The rows of Y fall into several groups, which share some directions, and each row is roughly a mix of its group's hidden directions.
Y:
[[ -4 -10 -31  -3   2  16 -11  -3  -2  -3   1]
 [ -5  17  -7 -15 -14  16   5  13  -2   2 -13]
 [  6  -4 -15  -6   4  21  20  -8  10  -5   9]
 [ -1 -12  -4  19   8   3  20   3   5 -13 -15]
 [  2  13 -17  -8  -4  27   8  -8   6   1   2]
 [-19  18  -7   9  14   8  14   5   7  -1  11]
 [-11  10 -21  -9  -9  21   5  12  -3  -2   1]
 [  5 -22  -4 -15   5   8  10  -4   6   1  21]
 [  5   1  31   1   2 -19   8   1   2   4   6]
 [  9 -14   9   5  -8  -4  24   4   4 -11 -16]
 [ 17   9  -4   0  11  14  16  -6  10   5  18]
 [  3   5 -13   8   0  13  15  -2   2 -18 -21]
 [ -8  11  13   3  -4 -21 -18   2  -5   6 -15]
 [-14  11   9 -13 -18  16   8  -3   6  12  -5]
 [  5   8   3  -4   6  17  17 -10   2  10  23]
 [ 10   3 -12  -6   4  25  17  -5   8  -1  13]
 [ -9   7  16  20   5 -22  -3   9  -2  10  -1]
 [-10  -4 -23 -12 -12  19   8   4   6   5  -5]
 [-22   8 -12  -6  -9  20  -4   9  -1  13   1]
 [ -1   4   0  -2  16  -1  13 -17   7 -17  20]
 [ -2  17 -13 -14 -11  16 -19  -4  -5   4  -5]
 [ 19   9  22  -2   2 -16  -7 -13  -1   6   4]
 [-13 -18 -16  -7   0  -4  -9  17  -8  13   7]
 [  1  -2  -9 -16 -15  24   1 -15  -2  -9   0]
 [ -4  25  13  10  -9  -6   6   9  -1   1 -17]
 [-14   9  -9  -2  -8  -2 -13  13   2  -2 -26]
 [-14  25   6   5  -7  19  -2   4   2  11  -3]
 [  4 -17  11   0 -16  -9 -13   0  -3   6 -22]
 [ -7 -10 -30   0   3  19   0   1   4  -1   6]
 [ -7  -8 -26  -3  11  18  -7  -4   1   0  12]
 [ 14 -13  13  -2   4  -9   2 -16   3 -10  20]
 [ 10 -17  21  -4  -5  -6  22   1   6  -3  -2]
 [-17 -15   8  14   8 -17   3   7  -9   6  12]
 [ 14 -11 -16  -5  -4   2  20  -7  11 -13 -11]
 [-13   7 -26  -3   1  22  -6   3   0   5   4]
 [ 20 -12  12 -10 -10  -1  -3 -21   3 -11   1]
 [-11   0 -19  -9  -1  24   6   6   6   7  13]
 [ -2  -5  -6   4   8 -15 -28  -4  -8   7  13]
 [ -7   1 -18 -13  -7  26   7   2   8   6  -7]
 [ 18  -1   0   7   3  -4  23 -10  13 -15  -5]
 [ -5   9 -11 -15 -12  18   2  12   7  -3 -19]
 [ 14   5  -6 -27 -19   9  -1  -4  -3  -4   2]
 [  6 -10  12  -3   3 -20 -23  -7  -6   6   8]
 [  5  -6 -20 -18 -11  15 -16  -6  -4  -1  -1]
 [  9   1  20   3   7 -10   4 -14  -5  10  21]
 [-13 -19   5  16   7 -21  -3   4  -9  -1   8]
 [  0  17   8 -13 -15   3   0  10  -3   4 -24]
 [  0   2 -26 -10  -1  23   5  10   2   0  -5]
 [-14   4 -26  -2  -5  14  -7  16  -7  -1   5]
 [  6 -18 -14  13  19 -10 -15   3  -3  -2   6]
 [  3  -6   2  18   9 -21  -6  -4 -10 -15  14]
 [-22   8 -24  15   7   9  -3   3   0   4   2]
 [ 16 -18  -1 -11 -21   4  -8  -2  -1   5 -15]
 [ 15   4   2  15  13 -16  16   0   5 -12 -11]
 [ 18  18  16  -3   1  -7  -7 -18   0   9   4]
 [ 12   1  29   1   6 -17   4  -6   4   4   7]
 [  7 -13   1   6  10   3  17 -20  10  -7  17]
 [  0   8  26  -3  -2  -3  24   5   7   4   4]
 [ -7   6 -23 -11  -6  20  -1  14  -1   3  -9]
 [ 12 -10  -2   3  13   4  18 -15   9  -7  18]
 [  0 -21  10  -1   7   0  21   9  -2   1  19]
 [-15  17   5 -10 -21   9  -1   8  -3   7 -13]
 [ -7   9  18 -15  -9  12  11   5   7  16   8]
 [ 15   5   8 -15  -1   1  -3   9   4  11 -27]
 [ -4  17  -7   9  10   7  24  -3  13 -10   1]
 [ 18  -6  25  -1   4 -20   0  -5  -2   2   7]
 [  7 -25   1   9   9 -21 -11  -5  -4  -4   3]
 [ 14 -10  -2   0  -9 -11 -11   6  -8   1 -27]
 [  5  11   8 -13  -4  15  25  -6   9   1  10]
 [-20   4 -14  -2  -9   5  -8  14   1  -4 -21]
 [  7 -12   8  14  15 -15   0 -11   1  -6  20]
 [  8  -1  31  -1   2 -20   1  -4   0   4   3]
 [ -1  26   9  13   8   7  14  -6   9  -8  -2]
 [ -5 -23   1   6   8   0  17   5  -4  -2  21]
 [ 21 -20  -6  -3  -7  -3  17  -8  10  -8  -3]
 [  9   9  -3  -6   1  21   9 -19   1   5  18]
 [ 14 -19  12   5   8 -12   5 -10  -4  -4  19]
 [ -9 -10 -23  10   8  14  12   5   3  -5  12]
 [  2   3  32  -6   5  -1  16  -4   8   4   6]
 [  1  13  20  18  14 -15  -6   6  -6   1   0]
 [ 14  -7  14  11   5 -23 -11   7  -9   2  -9]
 [ -1  11   3 -12 -13  -3 -13   8   2  -3 -28]
 [  6  -2  25   3   9 -12   6  -7   5   5  21]
 [ -1   3 -12 -21 -13  25  -2  -3   2   4  -1]
 [-11  22 -19   7   0  11 -14   2  -5   1  -9]
 [ 17  -5  24  -2   2 -16  -3 -13  -5   3  10]
 [  9  20  -2 -16 -10  12  16   9  -2  -8  -9]
 [  3  15   8   9   2  13  21 -11  15  -6   9]
 [-11 -11 -24   3   1  18  10   9   4  -9   2]
 [ -2  -9  -2  13  -2 -17 -19  -3  -8  -4 -21]
 [ 10   5  -8   5   4   4  26  -8  14 -15  -6]
 [  4  -5  11   9   8 -23 -17  11 -13   4  -5]
 [-21  -2 -11  -8 -10  20  -5   1   7  16  -3]
 [  8 -24   8   6  10 -22  -6  -4  -2  -1   9]
 [-17   0  -7  -6  10   8   7  -5   5  -2  29]
 [  3 -10   7  -8   4 -16 -16  -3  -3  11  23]
 [ -2  21   5  -4 -13  15   3   0   0  -2 -24]
 [ -3  -1 -21  -3   7   2 -27  -6  -7   2  10]
 [ -1 -14   0   6   7   6  11 -14  -6   1  28]
 [-23  11  16  -3 -12   1  -3   3  -2  12  15]
 [ -6  17 -24  14   6   8 -11 -11   4   1  -1]
 [ -6  11  15  -2  -8 -18 -18  -1  -7   6 -16]
 [ 19 -25   1   2   3 -16   9  -3   4  -6   9]
 [  9 -14  16  10   6 -27   3   0  -2  -4   4]
 [-13  11   7   2 -10 -12 -19  15 -12   4 -10]
 [ 13  -3  19   3   2 -26 -10   4  -1  -1  -9]
 [-12  10 -20  -9 -12  19   0  13  -4   1  -7]
 [ 15 -23   7   1   1 -22  -9   4  -8   2   1]
 [-17  13   9   3  -5  -5  -4  11  -8   2  26]
 [ -1  23  22  10  11  -6  -9  -7  -5  -7  -1]
 [  7 -27   8 -12 -16  -4 -10  -2  -1   8  -8]
 [  1 -15 -21 -12 -17  10   1   7   1   6 -13]
 [  1 -18 -10 -18  -8  -7 -20   0 -11  -1 -10]
 [ 12  -7 -13  -6 -17  11  12  -3   9  -2 -20]
 [-11  19  -2   7  16  -5 -14   0  -3   8  19]
 [ 15  14 -14 -13 -14  -1 -12  -6 -10 -13  -7]]
In each list below, one row fits none of the groups, and each other row fits one group, some only roughly. Which row is it?
  z619: [ 24  -2   3   7  -7  -3  15  -6   8 -10 -18]
  z479: [ 14  -6  -7  -2   6  12  23 -15   9 -12   6]
  z426: [  0  -3  21   1   3 -21 -17   0  -3  13   8]
  z48: [ 13 -29  -2 -17  -5   1   7  -4   2  -3   8]
  z542: [-10  25   2   2  -1  22   9  -7   8  -6  -3]
  z672: [-13  15   3   3  -7   2 -24   3  -4  16 -12]
  z707: [ -9 -13 -10   6   0  -5 -25   3  -2   9 -18]
  z978: [-16  11 -16  -3 -17   9  -8  12  -9  -3 -12]
  z928: [ -8   6   8  13   8 -26 -13  11  -2   9  -4]
  z623: [ 15 -19  19  -9  -8 -19   1  -1  -1   1   2]
  z626: [  4  -8  -1  14   9 -20 -14  11  -8   2 -18]
 => z626
  z602: [ -8  22  -2  -7 -16   6 -16   5  -5  12  -9]
  z550: [-13  22  13  14   5  -3  -9  -6  -9  -1  14]
  z671: [ -1  26  -8 -10  -7  19   1   0   7   4 -14]
  z368: [-15  14  -9  -3 -17   4 -10  13 -10   0 -17]
  z21: [-14   1  -5  -7 -14  17 -16  10  -6  18   1]
  z826: [ 11 -21  15   0   1 -21  -3   8  -2 -11   0]
  z488: [  8   5  16 -12   7 -14  -1  -6  -1   4  26]
  z140: [  4 -13  20   6  14  -8  21  -3   8  -3   7]
  z228: [  3  10  31  -3  -9 -12   9  -9   1   0  -5]
  z206: [  1  22   7  -1 -16  -4 -14   1  -6   2 -21]
  z704: [ 13 -28 -13  -4   5  -4   3  -5   0 -11  10]
  z841: [  0  -1  23   3   3 -26  -5   9  -4   8  -3]
  z813: [  4   6  20  17  16 -18   2   0  -1  -4  11]
  z828: [ -6  19   5  -8  -4  -2  -3  20   5   8 -21]
  z980: [ -2 -19 -11  18  12 -11 -17  -7  -2  -3  -3]
 => z550
  z820: [-12  10  -5 -13  -8  22  12   6   5   7  14]
  z852: [-16  12 -14  -7 -15  11  -7  15  -7   2 -11]
  z171: [ 15   5  15 -12 -12  -9 -13  -6   1  -5 -19]
  z263: [ -9   7  24   9  -5 -21  -8   0  -8   1   9]
  z111: [  4 -21   6   5  19 -11  10  -4   5  -4  18]
  z178: [ -9  10  11  12  14 -16   1   6   0   9  21]
  z254: [-13   1 -21  -6 -11  22  -2   2   1 -10 -10]
  z655: [ 14   6  20   2   9  -3  18 -16   7   2   9]
  z796: [ -6  -4  -9 -18 -21  18 -11  -3  -3   7  -9]
  z246: [ -2  19  15   7   5 -22 -11   3  -6   6  10]
  z495: [ 10   0  17  13  11 -25  -6  -3  -2   5   6]
  z387: [ -2   4 -20   2  -9  14  16  10   8   5 -18]
  z353: [  9  -7 -11 -15 -20  14   2  -9   4  -4 -17]
 => z655
  z423: [ -3  -2 -25   4   1   6  16  -7   5 -19  -8]
  z348: [ 27   3  -2   4   9   3  -2 -20   4  -3  13]
  z204: [ 19 -21  10  -9 -10 -17   8  -1  -1  -6   2]
  z216: [-16  26  -7   4   0  18   7   3   4   3  -7]
  z768: [  2  20  13   9   5  -8 -15   4 -10  -3 -19]
  z695: [-16  15   3 -12 -16   3 -10   7  -3   6 -20]
  z467: [ -3  24  11  -5 -16   0 -12   4  -4  10 -14]
  z661: [  4  18   3 -10 -21   5  -7   0  -4   0 -21]
  z284: [ 20 -15  -9   1  -4 -13   3   2  -1  -6 -23]
  z836: [  3  -6  29   7  -3 -16  13   5   4   6  -3]
  z461: [ -9   8 -16   4  -2  16  24   5  12   2  -2]
  z758: [  8  -3  -3 -15 -20  10  -5  -9  -1  -2 -23]
  z165: [  5   9  11  12  21 -19  -1  -7  -2 -13   9]
  z442: [-20  22   2   6   0  10 -11  11  -7  12  -5]
  z288: [ -7 -10 -19 -10 -12  23   3   0   1 -12  -7]
 => z423
  z856: [-13  18  -3 -13 -12  13  -1  19  -4   9   3]
  z660: [ 23 -13   0  -8 -15   1   4 -11   6  -8 -16]
  z639: [  7  -9   3   1  15 -18  -6  -7  -3  -1  26]
  z924: [  2   9  17   6  -6 -25 -16   4  -8   6  -6]
  z173: [ 13 -18   4   3  11 -19   7  -5   2  -8  17]
  z747: [-14   1 -19  -8 -11  22   2   6   1  -6 -12]
  z337: [ -4  -6 -27 -10  -9  17   0  12   2   5  -9]
  z625: [  1 -18 -18   2   1  18  10  -7   0 -11  14]
  z554: [  0  -1 -20   1   3  24   9 -11   2  -3  15]
  z493: [  3 -10  26   2  10 -16  13  -1   4   2  13]
  z78: [ 20  -2  11  15   8 -20   5  -1  -1  -9 -12]
 => z337
  z527: [ 11 -20 -17  -6  -8  -9  -2   9  -4   0 -19]
  z647: [ -6  14 -10   2 -12  -3 -25   4 -10   6 -14]
  z249: [ -6  12 -20  -2 -16  16   4   9  -3  -2 -14]
  z297: [-11  -7 -20   4   8  12   1   3   2   0  25]
  z735: [  3  -8 -12   5   9 -11 -25  14  -7   4 -10]
  z490: [-1 23 27  1 -6  0 -7 -4  6  5 -6]
  z411: [  0  -4  -3  -1   3   9  18 -13  14  -7  24]
  z128: [ -4  -8 -31   1   7  14  -5   9  -1  -2   6]
  z525: [ -4  11 -18  13  -8   8   7   8  -2 -10 -22]
  z195: [  9 -17  10   1  14 -13  12  -5   4  -6  20]
  z494: [  6 -13  24   1   4 -22   4  11  -3   2   4]
 => z490
